In the rows, 128 means zero.
Each named move below is a turn or a mirror, shown by a few rows before and after it. Which moves, in which order, take the first row of each later pair to the second? The first pair is answered.
pofod (before |-> after):
[127 112  93 129 139 151 109 122 135 126 130 123 148] |-> [130 115 106 131 131 150 111 122 163 124 115 121 128]
[150 137 123 153 117 162 104 103 143 163 129 119  94] |-> [146 133 113 149 124 166 101  99 109 164 147 123 118]
[143 130 109 129 106 137 105 121 144 160 122 102 113] |-> [139 124 101 129 112 141 100 116 119 158 131 101 132]
Pel (before |-> after):
[140 115 162 128  84 134 113  92 152 123 146 111 167] |-> [135 127 122 100 121  82  95 149 102 136 129 135 168]
[142 151 139 125 135 147  93 145 155 133 104 115  80] |-> [111 136 188 127 138 157 140 138 135  99 144 137 149]
[119 134 160 123  70 176 135  93 157  89 139 148  94] |-> [102 144 130  83 117 108 132 161  75  90 132 188 120]
[127 109 106 152 116 170 135  97 186 142 137  48 145] |-> [ 97 109 100 111 161 114 155 160  96 121 145  92 210]
sif (before |-> after):
[136 195 125 113 170  83  87 174  54 142 196 142 108] |-> [ 76 133 140  94 169 102 152 160  84 116 212 106 209]
[137 116 160 139 126 115 154 161 192 120 103 145  93] |-> [176 141 101 155 146 132  85 133  92 155 138 145  87]
[127  93 143 139 111 174 134  78 183 103 127 122 147] |-> [159 130 146 151 111 155 109  93 180 113 111 145  82]
[130 129 137 104 123 125 114 161 137 125  91 149 111] |-> [135 128 109 109 132 138  91 141  89 137 113 138 133]
kug (before |-> after):
[161 160  58 121 147  92  70 152  80 169 100 147  87] |-> [142 164  88 106 158  63 105 184  69 146  98 175 110]
[137 133  93 121 140 108 111 132  88 128 134 145 122] |-> [128 126 103 113 145 101 125 143  90 122 131 150 137]
[150 137 132 138 129 120 108 152  98 113 102 164  95] |-> [130 123 145 127 131 111 133 163 104 101  99 168 120]
[156 150 155 137 111  89 129 150 123  90 123 182 151] |-> [133 123 155 124 110  96 151 145 150  85 117 165 178]
toli (before |-> after):
[123 102 166 174 104 195 134 110 174 124 148 106 166] |-> [138 112 144 166 104 185 117 123 207 142 112  97 120]
[158 138 103 152 111 170  76  78 129 165 126  96  85] |-> [147 130 124 158 117 184  93  59  91 147 166 106 139]
[123 128  98 104 183  77 107 139  66 143 124 121 159] |-> [108 130 171 115 168  84 155 134  81 100 140 149 181]
[139 133 104 132 125 125 109 117 156 154 107 112  96] |-> [128 125  95 132 135 137 105  99 104 151 142 110 148]
Then:
Each pair is 2 to 4 moves apart.
[155 163 177 163 109 167 122  98 128 120 165 134 102] |-> [132 168 197 139 120 121 154 150 147 102 139 157 105]
toli then Pel then pofod
[163 159  92 136 143 108  84 149 114 165 115 132  86] |-> [123 136 143 129 160 100 147 164  77 120 151 159 172]
Pel then sif then Pel then sif
[115 122 146 158  80 137 130  84 121 144 143 120 154] |-> [111 119  96 139  97 119 109 103 101 163 133 110 156]
Pel then toli then Pel then sif
[ 98 114 104 102 152 123 152 137  79 124 143 127 187] |-> [109 110 151 129 106 161 172 101 184 113 124 108 143]
Pel then Pel then pofod
[112 150 154 126 127  98 148 139 103  87 170 134 156] |-> [102 119  94 100 122  89 135 152 159 119 119  83 137]
kug then Pel then sif then sif
[130 153 136 107 143  83 130 175 137 140  89 142  89] |-> [120 138 122 114 155 119 124 135  54 142 153 136 171]
sif then Pel then toli then Pel
[155 147 146 158 120 117 116 105 121 118 122 151  76] |-> [101  89 128 129 129 123 161 109 130 106 124 116 169]
sif then Pel then sif
[179 122  99 149 151 146 130 121 159 132 122 117 103] |-> [181 139 138 152 158 127 148 138 146 106 129 157 104]
sif then Pel then toli then sif
[ 79  72 106 109 133 146 148 114 129 135 134  70 199] |-> [ 67  86 151  96 135 107 182 160 151 109 114 110 189]
kug then Pel then pofod then Pel
[105 128 121 144 118 181 171  96 145 148 133 101 165] |-> [128 174 110 141 148 136 136 132  63 150 141 155 143]
kug then kug then toli then Pel
[166 147 175 162 114 159 138 105 108 112 173 148 137] |-> [151 146 127 113 145  81 133 194 116 130 113 166 101]
Pel then kug then toli then toli
[135  86 184 173  98 199 142  61 164  91 148 125 128] |-> [185 133 124 170 113 159  69  96 144 131 107 139  29]
sif then kug then toli
[ 59  77 152  72 139  75 168 183  89 118 153 119 177] |-> [116  85  65  91 115 113  73 142 135 192 117  56  79]
kug then Pel then kug
[100 113 169 133 129 133 169 125 105  91 162 135 199] |-> [136 121 121 131 104 131 120 126 207 137  86  90  85]
pofod then kug then Pel then Pel
[157 170 154 144 114 116 114 136 130 119 120 172  83] |-> [136 148 140 122 114  99 128 156 168 118  91 154  82]
Pel then kug then toli then kug
[137 155 151 163 156 129 155 141  66  85 140 176 152] |-> [162 169 167 182 130 139 142 130 127  91 117 171  88]
Pel then toli then toli then toli
[130 140 104 104 151  87 116 167 114 145 100 131 101] |-> [128 145 183 133 120 115 155 137 153 107 125 151 109]
Pel then sif then Pel then pofod
[ 95 105  63 109 124 143 109 106 119 161 127  84 161] |-> [ 85 102  73  94 128 114 124 144 150 153 100  89 147]
Pel then Pel then sif then toli
[101 113  73 124 143 171 119  76 122 169 127  93 135] |-> [101 119 111 129 124 170 136  83 190 156 100  99  96]
toli then pofod then toli
[107  97 102  69 142 121 114 148 140 180 133  88 149] |-> [100 118 190  82 141 105 157 167 142 130 147 144 152]
kug then Pel then sif then Pel
